One turning vector, and how many steps it has turned
The counts run from 0 to 284.
[ 79 119 127 107  97 118 114 166 179 103 108 126 165 156 129 160 146  99
 143 118 109 128  95 192 158 167 115 129  83 134 142 189 123 107 134 141
 122 168 106 133 111  91 123 115 128  68 166 113 163 112 159 141 107  85
 139 143 154 143 119  99 145 116 164 191 127 125 158 161 150  91 104 112
 124 111 121 113 141 117 142 132 108 151 109]  162
[ 92 129 101 110 107 147 149 113 125 118 120  85 170 136 131 189 163 100
 116 143  81 159  98 165 131 158 116 152  86 123 128 141 153 125 133 134
 131  89 182 162 111  92  82 125 125  75 162  82 142 107 151 112 124 147
 101  95 151 131 185 115 123 116 153 125 103 119 159 155 130  73 116 119
 151 103 129 140 137 120 111 141  88 157 160]  272
[ 80 136 133 113 125 128 175 128 119 122 103  58 141 124 130 152 143 104
 133 102 107 154  90 132 126 137 158 157 111 117 115 150 166 122 126 114
 121 144 177 144 122  91  71 119 140 101 162  99 132 109 186 120 157 165
  97 133 171 118 182 124 134 108 132 130 100 119 162 162 122  80 112 115
 158  63 156 162 119  97 119 145  95 144 122]  280
[ 89 153  83 114 123 136 150 173 110 143  97 142 107 114 144 108 153 125
 120 112  79  91 120 143 101 147 184 137 111 126 133 175 149 141 106 125
 102 150 139 123 150  99 107 120  90  94 152 109 127 115 195 155 137 121
 131 120 162 106 103  96 154 120 132 161  97 133 159 143 148 165 108 163
 114  58 108 164 112  81 166 136 165 124  98]  75
[121 121 159 102 140 119 125 167 157 107 132 102 187 169 128 146 124  99
  87 120 114 153 129 137 176 153 149 162  82  64 120 131 153 125 154 142
 130 179 156 154 132  70  63  96  77  90 119 136 136 102 168 159 119 111
 132 135 131 123 146 122 126  88 134 127 138 137 157 124 146  93 101 119
 104 119 113 165 136 141 126 118 103 178 129]  35
[143 113 167  81 127 161 132 148 171 128 117 105 176 166 165 114 112 141
 123 107 143 151 131 148 162 147 142 117  88  71  97 148 127 136 156 133
 143 123 123 134 114 117  84  97 146  80 135 157 175  80 163 166 101 136
 129 175 119 146 121 147  89 134 155 116 144 127 126 140 104 114 105  93
  89 107 120 161 142 137 118 147  62 185 105]  32
[106 130  85 115 120 142 110 123  75 154  95 138 131 123 119 138 151 118
  91 156  73 118 127 145 106 164 166 109  88 130 119 172 141 126 134 104
 112 104 131 106 136  97 111 150 132  92 176 122 161 128 178 152 136 113
 115 103 160 145 148  65 167 128 149 153 116 138 163 153 150 101 124 130
 131  86  96 184 102 101 158 137 142 156 158]  66
[127 126 132  84 117 128 164 140  87 138 113 100 110 135 138  97 117 136
 102  94  99 120 119 115 112 147 196 136 112 100 124 157 150 145 115  94
 106 141 123  92 160  89  71 132 139 116 164 137 151 113 209 147 135 118
 119 114 163 141 138  87 134 126 152 124 103 128 170 158 146 134 112 126
 112  53 132 190  99  95 152 160 121 128 103]  62
[114 162 120 131 131 124 130 175  97 121 113 143 144 135 144  76 128 153
 119 134  87  67 146 131 103  96 164 162 118 131 136 169 176 139 126 117
 171 165  92 145  77  67 102 131  91 101 137 166 159 117 186 134 155  59
 137 161 105 173 135  96 126 139 123 128 117 107 142 143 121 148 103 133
 114  87  90 150 130 152 140 137 152 126 106]  229
[113 170  64 137 119 167 122 144 109 132  87 149 143 126 138  97 171 141
 121 183  51 110 140 152  87 120 149 121  96 127 132 145 180 144 169 126
 150  87 121 179  61  98 127 130 100  73 152 166 143 124 150 126 158 102
 130 143 120 163 142 116 139 153 141 160 141 129 124 135 109 142 111 145
 118  91 111 148 134 136 125 135 147 174 110]  234
[110 154 120  96 108 190 100 105  74 153 105 114 120 127 152 127 137 141
  87 158  96 126 150 118 101 166 163 114  76 144 137 162 125 157 120 107
 121  77 142 120 137 123  97 165 106 104 157 100 168 114 163 170 100 154
 109 134 132 122 125  98 119 182 146  86  94 106 145 124 159 130 117 129
  98  96  98 181  85 126 137 134  94 144 134]  206
[130 140 122 122  99 123 172 147 120 114  73 102 152 133 155 133 124 132
 151 122  85 152 110 154 135 129 122 136 112 133 137 171 155 139 180 112
 143 166 120 142 113  62 114 127 131  82 172 133 158 130 181 118 133 121
 161 163 178 141 149 147 116 121 141 188 135 121 144 168 125 127  83 121
 153  55 152 139 121 142 161 161 125 152  82]  152
[100 150 118 133 113 125 163 159 142  94  76 111 127 148 176 141 145 132
 158 108  94 157 100 167 140 143 116 129  91 131 145 169 133 151 160 123
 123 141 140 150 141  89 120 134 114  87 173 102 157 121 178 146 112 136
 148 153 169 137 127 137 130 113 154 194 120 123 158 167 153 151  68 122
 143  71 144 121 125 134 158 141 120 150  82]  153
[ 75 165 123 152 119 129 169 146 100 109  99 109 134 157 156 124 167 110
 123 102 106 133 101 131 158 128 109 157  96 142 136 149 170 144 166 106
 136 149 174 174 106  68 113 131 121 111 155  84 128 123 189 130 136 134
 126 122 150 141 151  99 158  90 144 183 124 134 194 160 138 114  78 132
 149  96 137 133 108 141 138 124 129 144 121]  145
[141 143 172 103  97 151 135 147 152 101 125 107 170 176 179 120 139 114
 114 106 120 155 136 147 189 149 113 134  87 111 153 136 164 134 172 157
 130 146 152 178 137  99  77 132  82  97 107 118 156 116 171 143  74 136
 138 131 115  95 116 159 105 142 151 120 115 138 145 128 134 142  97 132
  70  86 141 161 122 152 125 154 105 146  88]  30
[133 130 177  88  82 138 134 149 165 110 108 139 176 173 142  99 166 112
 133 111 138 137 131 130 169 160 128  93  84 105 122 145 171 101 181 118
 149 137 154 160  52 106 108 134 101 100 120 114 146 104 145 147 126 106
 116 155 106 132 144 137 135 139 153 145 145 139 138 148 109 101 102 106
  88 104 129 162 129 110 118 146  86 170  85]  21
[ 98 125 107 115 162 177 107 146  75 168 107 136 124 127 135 105 118 156
  93 154 105  96 148 107  92 142 178 130  75 110 100 176 120 162 125  93
 129 109 148 118  96  96 116 125 123 103 152 132 155  96 163 185 156 129
 115 156 135 153 125  72 139 137 120 126 123 112 138 107 136 110 105 130
 131 106  69 168 102 110 143 105  89 159 152]  213
[ 90 158 142 104 109 159 138 133 135  96 132  92 160 122 132 125 151 111
 145 145  87 137 133 153 109 122 136 178  91 100 147 129 190 120 130 138
 118 126 170 193  92 108  63 123  75  90 134 123 143 102 132 127 153 139
 108 115  95 116 185 149 127 176 130  72  98  89 106 119 132 123 128 127
 101  98 122 150 152 123  90 132 103 145  95]  112
[ 99 170 142 149 126 146 166 141  91 110  81  76 144 139 164 121 115 147
 120 111  91 133 109  98 139  76 120 139 129 146 138 160 172 161 178 130
 171 132 114 167 123  90  98 146 146 102 162 145 152 133 188 123 142 138
 130 172 142 165 160 145 104 140 143 119 139 114 171 165 110 117  92 101
 138  80 155 149 111 181 145 156 100 163 104]  139
[133 142  85  96 127 173 159 134 173 107 118 127 145 136 155 110 153 143
 168 119  88 136 131 207 121 135 158 147  83  76 111 139 159 135 127 133
 131  87 159 184  89 117  97 104 107  74 150 136 149  88 149 139 136 132
 132 136 118 150 141 150 111 129 163 141 118 114 110 161 105 149 100 129
 126  90 111 124 171  97 102 162  90 162  95]  251
[ 86 160 121 130 135 146 142 120 115 120 114  60 164 120 159 183 142 108
  88 146  75 141 113 124 149 115 120 152 142 140 142 147 150 143 135 176
 166 136 145 188 132  93  64 116 151  74 140 125 132 133 198 107 121 156
 116 139 146 127 155 143  87 117 115 107 114 130 178 148 110  80 137 136
 134 104 141 152 115 167 123 139 113 138 161]  274
[131 105 110  90 143 154 135 122 134 141 108  99 164 155 142 143 108 143
 109 130 104 180 117 148 149 165 159 119  70  70 105 142 128 161 163 121
 110 100 150 117 167 109  76  96 139  84 154 144 165 102 165 165 108 176
 133 140 157 124 143 135 111 113 149 119 136 136 136 124 140 110 106 107
 110  88 105 176 119 127 135 152  79 193 135]  45
[132 153  85 106  97 178 125 141 129 138 108 147 138 106 162 130 173 141
 130 178  78  87 144 187  90 153 159 142  94 135 148 158 142 126 103 142
 142 119 139 165  88  97  84 129  72  72 128 110 160  85 171 123 120 129
 142 133 130  94  99 121 103 138 114 135  88 124  88 149 132 165 125 163
 110  76  83 111 139 112 124 143 146 116 105]  95
[114 114 118  92 133 151 124 136 124 130 110  97 157 145 133 145 146 121
  96 112  96 178 118 145 153 180 149 121  61  73 114 130 143 152 157 132
  93  99 171 133 160 112  85 114 123  97 156 113 153 103 163 171 117 159
 111 102 144 123 144 111 149 110 173 125 130 134 166 121 150 107  97 123
 117  95 112 183 114 104 130 122  84 190 147]  46
[101 176 151 102 104 160 138 152 160 105 120 133 134 126 149  99 173 119
 129 120  99  81 145 140 115 129 170 162 114 126 150 144 181 108 111 160
 108 143 140 189  89 112  87 117  80  95 116 132 126 107 147 122 125 121
 113 137  90 110 126 128 127 171 123  97  95 105 111 136 117 151 136 149
  77  78 126 166 127 111 109 134 141 113  63]  100
[ 76 141 109 114  99 173 152 107  96 140  93 102 135 137 154 173 162 117
 104 124 115 131  93 125 142 161 121 111  91 153 129 166 111 131 131 115
 148  77 157 141  97 109 101 137 166  97 174  65 150 119 175 119 115 170
  87 127 154 124 155 103 139 129 140 143 110 130 174 173 130  75 103 120
 155  96 138 152  95 103 129 139  77 143 158]  284
[ 91 171 173 139  83 134 134 173 138 105 100 140 150 159 164 125 174 110
 123 124 131  82 134 116 153 134  98 135 101 166 154 177 151 114 158 139
 171 171 137 182  58  77 104 141  82 103 123 104 134 132 178 126 124 102
 128 168 118 114 107 122 130 132 128 165 128 121 161 151 118 111  91 124
  99 110 137 128 115 157 132 118 129 125  94]  10
[121 142  93  91 136 177 123 110  88 147  91 113 126 141 155 132 141 137
  93 116  84 143 118 122 126 175 171  98  81 114 121 154 127 163 137 125
 112  77 131 108 172 129 114 129 159  86 168 108 162 118 179 162  93 153
 107 116 149 127 137 105 146 142 174 125 113 134 171 135 142 128  99 123
 105  73 122 190  92 117 155 155 101 170 142]  58
[ 80 190  98 152 162 170 124 167  98 141 108 128 100 132 159  77 151 149
 113 126  86  83 138 127 111 119 159 147  94 146 143 169 139 185 127 121
 127 125 130 165 124  99 118 117  97  98 153 125 145 107 178 178 129 119
 131 163 112 146  92  99 145 120 126 138 121  96 149 118 134 169  86 156
  91  94  86 137 113 149 144 102 119 133 115]  224
[142  94 146  75 114 165 111 142 180 133 117 112 171 137 161 147 105 134
 115 129 124 127 122 158 137 168 169 100 100 110 123 171 106 114 136 154
 136 155  98 115 138 129  88 109 142  61 138 168 178  90 175 156  98 129
 133 172 152 116 112 144  86 137 145 123 117 127 115 150 122 106 127 115
  91  98 117 166 125 113 122 154  87 157 108]  180
[104 143  97 128 122 142 141 147 144 134  67 125 157 149 150 121 174 110
 132 122 110 131 113 138 155 149 121  85  93 125 109 164 149 122 179 129
 142 118 123 155  86 104 142 109 159  87 174 132 154 129 178 130 132 132
 115 168 161 140 143 121 149 111 162 208 156 147 167 155 106  99  96 122
 122  97 162 163 111 118 148 148 112 182 111]  156
[119 155 124 112 128 159 140 137 150 108 159 112 155 162 167 139 143 149
 130  88 108  98 125 174 159 113 122 156 104 114 139 147 134 136  98 174
 164 103 133 183  98 103  73  94 137  79 131 124 158  98 171 120  86  95
 124 128  88 147 123 114  84 136 161 103  95 124 149 164 103 116 121 113
  96 127 109 131 166 150  91 150  88 134 128]  257
[ 52 183 132 143 112 156 127 132  95  99  89  92 144 160 155 146 168 106
 117 124  83 137 117 133 153 120  85 137  87 158 156 147 160 150 162 128
 136 108 161 183 103  95 115 152 136 105 169 105 131 141 159 135 115 130
 109 127 113 154 172 115 152 151 156 135 124 108 187 142 136  93  86 113
 135 119 134 143 109 173 135 133  97 155 144]  137
[113 143  77 108 118 162 112 141 107 160  94 171 127 119 136  95 171 132
 105 142  87  74 133 133 100 160 170  89  97 148 117 177 130 117 118 122
 133  83 104 121  83 123 128 132 145  87 160 122 166 106 173 140 138 101
 104 135 138 147 107  62 147 148 153 155 121 138 148 159 114 102 128 141
 109  95  95 173 111  86 139 147 133 142 133]  78
[118 149 151  92 113 142 177 113 138 101 137  82 148 147 152 152 144 118
 136  74 114 140 109 144 151 107 140 165 128  99 140 139 167 115 106 143
 139 125 176 180 113  92  37 112 124 106 136  96 136 107 192 100 122 139
 102 105 125 123 156 125 106 132 144 105  87 126 171 171 102 109 117 115
 124  80 147 148 138 114  99 167  98 113 111]  268
[137 114 133  90 133 144 123 154 156 155 113 117 171 127 144 153 131 117
  77 156 126 129 139 117 142 166 188 130 111  87 102 146 152 119 145 169
 129 181 152 144 141 108  70  92 107  68 106 150 142 101 204 144 117 154
 133 158 163  91 110 139  99  72 106 131 129 154 138 116 111 101 141 148
  97  91 110 183 114  99 123 125 134 152 118]  184
